Each path is a new rotation, seen through one point. The rows after it are directions, each followed by how far the rotation turns it, in degrees per step (0 if it stays put).
Each turn is a multiple of 5 degrees from 10 to 175, or 0.
Each row of a path follows its step; steps can be skipped.
Rotation 1:
step 0: [ -2.8  41.5   1.7   0.5  -6.2  23.9  -1.7 -19.6 -31.1   7.0 -20.0  18.2
  -7.4 -19.3 -35.3  25.5   0.1  13.3  -7.6   0.6   7.4  17.1 -39.8   7.7
  10.4 -17.2   1.5   5.2   2.5   6.4 -23.0  -1.0]
step 1: [ -6.3  18.9   6.3  11.9   1.9   1.4 -37.7  21.6 -35.7  -1.6   9.8   0.3
  30.2 -21.5  -6.2  10.9   8.5  -8.6   9.7  -3.4  40.3  -6.4 -10.3  -4.0
   5.9   8.6   1.8 -19.0   7.7  21.8 -38.1 -11.6]
step 2: [-30.9  28.4 -15.1  -4.0  14.8 -18.3 -40.5  -2.5 -22.0 -12.2 -12.1   8.8
   8.6  -0.9   5.3   5.0  33.0  34.7  -5.1 -26.0  12.3   0.7 -17.7  -6.2
 -23.7   0.7 -18.6  -7.9  10.7 -14.0   5.6  -1.0]
step 3: [ -1.6  26.9   7.7   1.4  15.8  10.8 -10.4 -37.0   0.9  -4.1   8.1 -10.2
  22.4 -39.4 -20.4  -0.4  18.7  23.5  -2.5  -4.1  -6.7  -9.3 -35.0   1.8
  11.8 -18.5  -1.8 -18.5  -2.9 -27.2 -24.8  14.8]
step 4: [  7.7   5.1   2.7  -3.1   4.4  14.2 -28.1  15.9   6.8 -18.0  20.3   6.4
  33.4  -1.3 -15.3   0.2  -2.8  -2.1  13.9 -12.4   2.8 -12.0 -13.4 -19.9
   8.1  -4.5 -38.6 -31.1  29.9 -14.3 -32.0 -27.2]
step 5: [-19.7  13.0 -10.3   5.7   4.4  26.3  -8.2 -18.2   6.8 -38.3  -6.7   5.2
 -11.1  -1.3   5.2  12.3  28.4   6.8  16.6 -38.9   9.2  -2.5 -26.4  -1.7
   6.3   3.6 -38.1  11.4  34.7  -2.9  10.2  -1.5]
step 6: [ -1.2  20.2  -3.9  10.7  23.2  21.2  -7.8 -10.6  29.8 -11.5  -0.4 -11.0
   2.8 -40.7 -12.3  30.9  -7.8  -6.5  -0.2 -24.0  -9.4   0.1 -18.9  26.0
  -3.0   9.7 -18.9  -5.8  -3.8  12.7 -38.8  21.4]
step 7: [-36.2  12.9   0.3 -25.6  18.6   8.4  -6.9  16.4   5.7  14.6 -11.7 -10.7
   3.1   1.0 -11.6  -2.3 -29.0  -2.0   1.9 -11.4  15.0  -1.2 -19.4 -14.8
  -8.9   7.0 -43.0 -11.3  26.6  18.2 -37.4 -12.6]
step 8: [-30.0  26.7  24.2  14.0 -14.5  23.8  -0.9 -19.7 -17.8  -4.6   3.1 -10.7
 -20.8  12.4 -19.8   8.8  14.0  23.2  -1.1 -15.9  10.6  26.8 -23.1  -2.3
 -13.8  16.3 -11.7   2.4  35.9  13.0 -15.6  18.7]
step 9: [  0.1  12.9   8.3  41.3 -11.5  -3.4 -16.4   6.3   8.9  13.0 -17.0  -7.9
   2.0 -29.5 -29.8  22.0   1.2  34.1  11.2  -7.2  27.2  -3.7  -3.8  15.5
  -4.5  13.8  -8.0 -11.9  -3.1   4.5 -43.7  -3.1]
Directions:
[ -4.0  -2.8   8.3   6.4  -7.4  -2.0  11.0   3.0  16.0   3.6  -2.8 -14.0
  -7.2   5.3   1.2  -5.8  -2.6   6.1   7.4  -6.3  -3.5  -1.0   0.8   2.7
  -4.9  10.4  -4.3   1.8   5.2  -1.4  -9.9   0.9] => 20
[ 12.1   2.9  -1.1   1.8  -2.9  -6.9  -9.9   8.4   3.3   0.9   1.9  10.7
   1.5   9.0  -3.3  10.7  -7.6   4.5  -3.5  -6.1 -14.0   7.4   1.8   4.0
 -13.2   2.9  -2.9  -5.1  -0.6  -2.3  -2.4  -1.2] => 155
[  5.7   5.4  -1.1   5.8   9.7   0.3  -0.7   4.7   0.7  -5.2  -7.7   4.4
   7.2  10.2   3.2 -13.7  10.8   6.2  -0.2   1.9  -2.8  -5.9  -7.6  -0.1
  -1.5   0.5  17.0   2.2  -0.2  -1.4  -9.7  -5.5] => 40
[  1.5  -6.4  -4.1   9.0   2.0   8.5  -7.0  12.4   5.4   3.7   3.1  -5.1
   0.6 -10.0   6.1  -1.4 -10.7  -3.1  -6.0  -1.3   7.6  -2.4   7.8  -9.9
  -0.6  -3.9   5.2 -10.4  -4.0  -1.5  -9.5  -8.4] => 130
[ 16.4   2.6  -2.5   2.0   0.7  -1.8  -4.6   0.4   0.3   8.1   4.3  -8.4
 -13.0  -3.6   2.5   0.8   0.8  -2.1   4.0  -3.0  -0.2   0.7 -13.5  -2.9
   3.4  -5.3   9.5  -4.1  10.2   3.2   3.7  14.2] => 135
[  6.9  -4.4   7.6 -14.5  -6.2  -2.7  -3.8   1.2  -4.9   3.1  -5.7  -0.6
  18.4  -3.4   5.0  -4.1 -10.3  -2.4   9.3  -3.8  -1.7  -2.5   2.1  -5.4
   2.3   1.1   1.5   5.6   9.8   8.9  -5.4   0.8] => 120
[10.5 -4.9  6.3  3.4 -7.9 13.2  6.8  9.0 -6.1 -8.2 -4.6 -0.8  1.3  2.1
 -7.9  3.2  5.1  3.6 10.8 -1.4  8.3  8.4 -2.0  4.1  2.1  1.5  0.8 -9.5
  0.5  3.4  9.4 -9.2] => 90
[  2.4  -3.9  -3.8   1.1  -3.0   4.5   3.3   3.4   3.7  12.1  -1.6   5.9
   9.5  -7.1  -6.7   1.0  -1.6  -4.2  -2.8   5.0   3.1  -1.2  -3.6  21.6
   7.7   3.8   2.9   0.1   1.6 -12.6  -6.5   7.2] => 125
Rotation 2:
step 0: [ -9.6  20.5  35.5   5.4  10.3  14.8   9.2   7.1   3.8  13.3 -10.1 -14.9
  19.8  21.8  -7.8  -0.5 -19.6  14.7   7.5   7.7 -36.1 -15.0  13.3  19.2
   9.6 -27.4  13.5  -0.8  -5.0 -52.1 -13.1  25.9]
step 1: [-20.1  28.0  -5.8   2.3  38.3  25.7   8.5  11.4   9.0   2.6  -1.1  -2.5
 -20.1   7.6 -11.5  -1.5 -14.0  24.8  -4.2   1.1 -33.9   6.3  32.2   0.7
  22.6 -39.9  27.1  -9.7 -18.0  11.1  -9.6  13.7]
step 2: [-27.6  21.3   1.9   8.2   9.2  10.6 -12.3  22.5  -9.9 -12.7   3.4 -47.2
 -22.6 -22.9 -42.3   2.3  -5.5  -6.5  -4.1  -2.2  -8.9   3.7  21.5  -2.0
  -5.6 -20.4  33.1  -9.5 -11.1   3.9 -13.4 -29.6]
step 3: [-11.8  -2.5  19.4   9.0   1.4   2.2 -19.1  -0.5  24.2   8.3  34.1 -38.6
 -15.8  -6.3 -15.0   4.9  -4.5 -19.6  21.6  -4.1  33.2  28.9  18.1 -17.8
  14.0 -13.2  32.9 -27.2  -8.0 -13.8  15.9  -7.1]
step 4: [ 14.9 -13.3   5.0   4.3 -12.6 -18.7 -27.6   3.6  25.1 -12.5  32.5 -19.7
   5.4   4.5 -12.7   6.1 -29.4  16.9  26.7 -13.0  -0.4  -1.1  42.4 -28.6
  -7.5   4.6  22.2 -13.4  34.2  -7.1   4.1  13.2]
step 5: [  2.0   9.6  21.0  -8.5 -27.5  -5.4 -10.4  -8.8  16.0   5.3 -12.0  -9.4
  20.6  -1.8 -21.0  21.8 -20.8  49.9  15.7 -31.4  -1.5   9.2   2.2   8.2
  21.4  -5.3  18.9  -8.9  34.5 -27.3 -15.1  14.2]
step 6: [  0.1  15.5 -21.1  -3.3  -8.7  15.9  14.2  -2.5  36.4 -20.2  -9.7  -3.8
   9.5 -21.0 -18.0  10.7   6.3  34.5  18.3   7.9 -32.1  -6.7   0.9  14.7
  37.4 -31.5  11.7 -13.1  10.7 -22.3  16.5  21.6]
step 7: [-31.3  29.7 -14.0 -19.1   5.3  26.3 -23.6  29.8   8.6 -25.3 -13.6 -35.8
   1.6 -21.2 -19.0   0.2 -10.0  -2.4   8.5  -7.1 -23.1   2.5  -2.2  19.3
   0.4 -20.0  -1.7   5.0  -5.7   0.1  16.4  39.9]
step 8: [-24.6   2.3  12.4  -3.4  35.6  18.4  -7.2  33.3  11.5 -23.0 -21.3 -24.2
 -21.6  -4.5 -13.0   0.4   9.6 -12.2  29.3 -20.9  25.6   4.2  33.9  12.3
  14.7   3.8   7.2   1.0 -19.4 -26.6  12.5  11.2]
step 9: [  4.4  -4.4  26.3  -3.8  25.8 -27.0  -6.9   9.2  22.8   1.8  -3.4 -31.1
 -18.8  10.7 -10.0 -14.3  -5.4 -25.9   9.8   1.4  -5.6 -23.7  37.9   6.6
 -10.5   0.5  43.6  -9.5   2.1 -30.6  -0.3  24.2]
Directions:
[-4.8 -0.9 11.6 -4.2 -1.6  7.8  3.1  8.8  0.3  7.2  0.4  0.7  2.4  9.9
 -2.8  1.1  1.6  7.0  3.3  5.1 12.6 14.0 -9.5 -0.7 13.4  2.9 -3.5  4.4
 -6.4 -7.3 -0.9 -3.5] => 145
[  3.4  -5.8  -3.3   1.5  -4.9  -0.3   3.1  14.2   0.9 -11.5   4.5  -2.6
   3.1   4.6  -9.1  -1.2   2.2   2.0   2.6  15.7  -9.1  -9.4   3.9  -3.1
  -2.9   6.7  -2.0   7.5   3.0  -7.3  -1.8 -12.1] => 160
[ -4.6   3.8   3.0  -6.9  -2.2   6.4   3.1  -2.1   9.9  -6.2   5.1   4.3
   4.2   2.2  -5.5 -15.1   1.5  -0.1   4.1  -8.5  -5.7  -2.6   0.7   9.6
  -2.1  -6.6 -13.4  -6.6  -9.9   4.3 -10.2  -4.8] => 60
[ -7.7   2.2   6.0  18.3   8.0   6.4  -5.6  -7.0  -4.0  -2.7   0.6  -0.5
  -4.8  14.6  -1.6  -6.8  -1.2   1.6  -8.5   1.9   1.5  -9.7  -6.6 -11.1
  -1.5  -6.2   1.3  -4.1   0.5  -1.3  -3.1  -3.3] => 35
[  3.9   1.6  -1.2   8.4 -14.9  -6.7   5.4  -4.4   4.4   1.8   2.4  -1.6
   1.0   8.3  -9.9 -13.9   4.2  -3.9   2.0  -2.3  11.6   6.9   5.7   0.3
  -2.6   4.6  11.0   4.2   5.8   9.7   0.2   1.0] => 55
Rotation 3:
step 0: [ -7.4   1.0  -4.9 -13.2   0.2  20.1 -40.2  -1.8  -7.6 -12.5 -17.6  -4.5
  19.9   7.2   1.8 -39.2  -5.0  26.2  33.2   3.1 -17.8  -7.6 -28.6  15.0
  -7.2  35.2  -1.5 -19.5   4.7 -13.2   9.2 -10.3]
step 1: [ -7.6   0.9  42.3 -15.6  -5.7  24.7   5.1 -23.2  11.8  11.8  20.5  -7.2
   1.5 -13.9  34.0  14.5  -4.4  -4.3  38.9  27.2 -22.2  14.9  -7.8   6.8
  17.4   7.0 -13.3 -25.7  -5.0  -9.8  -8.2   0.8]
step 2: [ 15.8 -18.3 -15.2   3.7  18.9  13.6 -27.2   6.6  -4.8  40.7  10.8  26.4
 -34.0  15.4  13.3  11.5   9.6  -1.2   2.3   2.3 -20.5  18.0  -5.0 -10.4
  44.2 -12.9  -0.7 -15.7 -17.3   8.4   5.2   5.0]
step 3: [  3.9 -22.7   6.8   1.8  20.3  13.3   4.5   5.8 -27.9  24.9 -23.3 -19.8
  15.0  16.3 -26.3 -29.8 -26.4  23.8 -14.2  -6.9 -42.4  18.9   7.8 -20.7
  12.3   8.6  -4.5  -1.5   1.0  -0.4   5.3   5.3]
step 4: [ -5.6 -18.9  15.1 -19.1 -13.7   2.4  23.9   3.3 -20.8  20.3 -21.8   4.7
  20.3 -14.2   7.2  -7.0  15.3   1.4  36.4  -8.7 -11.3  30.6  31.9  25.1
 -14.8   4.7 -15.6  17.4 -30.9  -7.9   7.9  -7.0]
step 5: [ 18.1 -19.2 -23.7 -20.4  -5.3  10.1 -42.3   2.5 -20.4 -12.1  -3.9  28.9
  -1.6  -4.6  18.1  23.5 -24.2  26.0  21.2   3.9 -11.4  -3.2   9.1  26.1
  -9.3 -20.5  -5.7   2.2 -16.7  -6.0 -24.7 -11.0]
step 6: [ 18.2   1.9  11.5 -14.3  19.0   9.9 -15.0 -13.7  -0.8 -18.2 -20.0 -18.4
 -10.4  12.7 -26.6 -18.1 -15.7   3.1  21.6  11.2  -8.1 -15.7 -18.4  -1.7
  26.4  10.6 -23.7 -27.8 -26.2 -24.2 -30.0 -18.1]
step 7: [ 13.7   9.1  13.5  16.2 -30.5  28.0 -11.6 -15.3  28.3  10.9  -3.8   7.1
   1.0   6.5   9.3 -24.2  27.1   4.6  40.4  -5.0 -32.9  23.6  -9.1  -6.1
  18.3  27.7   1.4  -5.2  -9.2  -0.2   9.0 -11.3]
step 8: [-10.6 -15.8   7.6  -3.1  -6.1  28.7 -13.3  15.4 -23.3  20.6   0.2  13.4
   1.4 -16.1  17.8  28.3   1.2   1.6  -6.6  11.5 -40.6  35.6  -6.0   3.7
  24.2   4.7  15.7 -22.9  26.3 -11.0 -20.3   8.4]
step 9: [-17.7 -31.1   5.0 -14.4  49.6   2.0   8.4  -5.5 -32.6  31.1  -9.4  29.0
  -5.5  17.2  -6.3 -19.0  -4.9  14.6   8.7  -7.5   3.5   2.8   0.8  13.2
  28.6  12.6 -12.6 -14.1 -11.3  -8.2   2.7  16.8]
Directions:
[ -0.1  -9.8  -4.0   1.0   7.3 -20.2  -3.6   3.2   2.2  -2.1  -3.3   2.8
   1.2  -0.9   1.7 -11.7  -2.2   2.8 -11.5   6.0  -5.6   1.3  -7.1   0.9
  -3.2   0.4   6.6 -13.7  -2.5  -6.3  -5.0  -3.2] => 120
[ -0.6   1.8   3.5 -10.7   3.6 -10.2   5.5   4.0  -3.4   6.7   7.8   1.2
   1.2 -11.8   5.4  13.1   4.2   8.4   9.0  -2.6  -7.6  -6.8  -5.8   2.4
  -2.8   7.5   9.8   6.7   5.5  -3.5  -2.4  -5.0] => 100
[ -5.0  -8.3  -4.7   3.3  -1.1  -9.9  -4.0   2.1  -1.0  -2.7 -13.8  -3.6
   0.6  -3.8 -10.7   6.4  -8.9   1.8  10.0  -1.3   2.9  -7.4  12.8   9.5
 -10.4  -1.5   0.2   6.1  -7.1   2.1   0.4   4.5] => 60
[  1.0  -7.8  -7.4  -5.4   1.6  -1.1   1.8   1.0  -7.1   3.1   8.3  -9.8
   0.9  -0.1   4.7   0.9  -7.9  -2.6  -1.5   1.3   2.5   8.5  -2.3 -16.0
  -8.1  -2.5  -1.9  10.1 -16.5   1.5   3.7  -8.4] => 45
[ -8.8   3.8  -0.8  -5.3  -1.7  -0.7  -2.5   2.7 -15.1  -5.8  10.3   7.5
  13.0   0.9   4.8  -5.4  -5.2   2.6   0.2   6.3  12.3   4.3  -2.1  13.6
  -0.7   4.8  -5.0   1.7  -1.5  -4.7   1.4   7.8] => 80
[ -0.3  -2.2   1.9   6.0   7.0  -6.6   3.0   0.5   8.5   3.4  11.7  11.0
  -1.3   7.6   1.3  -5.1  15.3  -6.8  10.1  -5.8   2.9   0.5  10.0  -0.9
  -3.7   3.3  -2.8   2.7 -11.7  -5.7  -5.7   3.6] => 140
Rotation 4:
step 0: [  7.1  -6.5 -11.1  -2.6 -10.8 -10.2  24.5   0.1 -38.0  16.2  20.8 -17.8
  14.9 -17.0  29.9  -5.9  30.1 -11.9   9.0  -0.5 -38.3  12.9 -11.3  19.7
  -6.9  -8.2 -19.6   7.6 -12.2 -46.7 -12.7  12.9]
step 1: [ 14.3  21.4  -9.2   3.2 -29.6  33.6   2.3   0.2  18.3  10.2  -0.2  -5.1
  13.9  15.3  -6.8 -14.0  32.5  25.7  14.0  20.0 -32.1   9.7 -15.2  11.9
 -17.6  20.7  -1.3   6.1   8.7 -21.7 -46.7 -16.5]
step 2: [  9.9 -10.6  28.6  -3.9  -2.9  -0.1   3.9  45.3  18.3 -12.9  -2.2   5.1
   1.1  -2.6   6.6  13.0  27.0  25.6   2.1   7.8  23.7 -17.8 -26.0 -13.1
   4.0  32.2   5.6  -1.9  -1.8 -36.7 -36.4  25.4]
step 3: [  9.4 -16.1  12.3  21.8 -21.1  -4.0  -8.2   0.6 -26.1 -20.0  23.2 -13.7
  41.7  -2.3 -10.7  -3.3  23.6  -1.6   0.4  24.4  28.7  23.9  17.6 -18.4
 -15.5   7.9  24.1  -0.1  -6.0 -23.7  -2.6  39.9]
step 4: [ 22.7   0.0 -16.2  24.2 -26.7  14.0  14.4  11.9 -11.4 -21.7   9.0   3.1
   6.3 -11.0  -7.1  20.6  14.4 -12.2   2.2   8.3 -22.8  19.2  13.4 -13.3
 -26.3  44.4 -24.7 -46.9  12.0   3.3  10.7   8.5]
step 5: [  8.3  10.5  -3.0  15.1 -44.6 -15.3  36.0   4.6   6.5   1.0  11.3  15.4
 -11.3   6.2   3.7  10.5  18.9  15.8 -14.4 -21.1 -31.3  -7.3 -29.0  -0.8
  -9.9  16.8  -3.3  11.9  -6.7 -29.7  35.4  31.8]
step 6: [ -2.0  -4.0  -0.2 -13.8  -7.6  22.6  12.5 -11.2 -37.0   6.7  15.2 -19.9
   6.1  18.1   0.7  19.0  38.3   2.8  14.3  24.2 -16.2 -18.0 -14.0  30.9
 -15.7   5.8 -22.1  25.1 -28.0 -33.8   0.0  15.8]
step 7: [ 26.0   9.3 -12.0  -0.9 -18.2  42.5   5.9  -4.5   8.3   0.9  11.4   0.1
  18.7 -11.6 -25.5  -0.2  48.3   2.0  -3.3  -7.3  -7.9 -21.9  -7.1  -5.9
   6.1  21.8   1.5   6.6 -10.5   5.9 -56.5   5.6]
step 8: [  9.6 -27.8   3.8  16.5 -10.9  -5.6  16.0  34.8  -8.9 -27.9  10.5  24.2
  27.6  10.0  31.0  18.1  24.7  -7.5 -17.1  -7.1   9.4  -3.4 -29.2 -23.0
   5.3   3.7  12.5   0.1   6.4 -23.7 -40.7   6.2]
step 9: [ -4.8 -24.1 -21.6  14.0 -16.0   3.7  -7.4   1.1 -13.7 -28.0  13.6  -6.7
   6.2  29.3  -6.0  -8.2  35.1  10.4  10.3  15.8  -9.3  35.7   8.1 -16.4
 -23.8  -8.4  29.2 -32.2  -7.6 -35.0   0.4  20.5]
Directions:
[-10.2  -7.5  -0.6  -5.8  -3.4  -5.9  -3.4   6.0   8.0  -0.6  -2.9  10.5
  -7.0  11.1   5.9   1.1  -2.3  -3.4   2.1   5.9   5.0  -9.4  -3.0   0.2
   1.1  -6.8   3.2   0.2  -6.5 -10.8   5.9  15.5] => 115
[ -9.0  -6.9   6.5   3.9 -11.8  -4.1  -8.5   4.0 -10.1  -1.8  -0.1   1.6
  -9.3  -4.6  -3.3   1.8   6.5   4.9  -9.9   4.9  -2.2   5.2   3.7   8.6
   8.3   2.5   3.5  -7.2  10.0   9.6   6.3   3.4] => 60
[  2.1   3.1   7.0   0.3   3.4  -5.6  -1.8   2.2   2.8   2.4   0.5  -2.2
  -8.9  18.7   1.2   2.1   5.3  17.8  -1.6  -5.0  -6.1   4.9  -5.5   0.2
 -10.4  -2.3   0.7  -5.1  -1.4  -3.5   5.2 -11.9] => 90
[ -5.7  -3.6 -11.3  -0.8   2.5   5.7  -7.0  -8.4  -1.7   8.6   5.0  -8.2
   5.4  13.6  -3.2  -0.1   2.6  -8.6   4.8  15.1   1.0  -0.6  -3.2   0.3
  -4.3   4.8   2.4  -3.5  13.7  -0.7   4.5  -4.0] => 130
[  2.0  -2.4  -5.1   2.3  -6.7  13.2  -7.7  -3.8   0.0  -9.4  -6.6   7.0
  -5.6   4.0  -4.0  -2.6  -4.1   4.5   6.0  11.0  -4.3   2.0  16.2   2.2
  -2.6  -1.2  -8.7  -2.4 -11.4  -0.9  -4.2  -7.0] => 130
[ -0.3  -4.0   2.9  -6.5  -7.4  10.3  11.1  -9.3   6.4  10.1   3.1  -2.6
  -5.9  -3.2   8.6  13.9  -4.5   4.5  -1.7  -0.8  11.5   5.6   8.0  -0.9
   0.7 -10.1   2.6  -5.2   5.4  -1.1  -1.3  -2.2] => 0
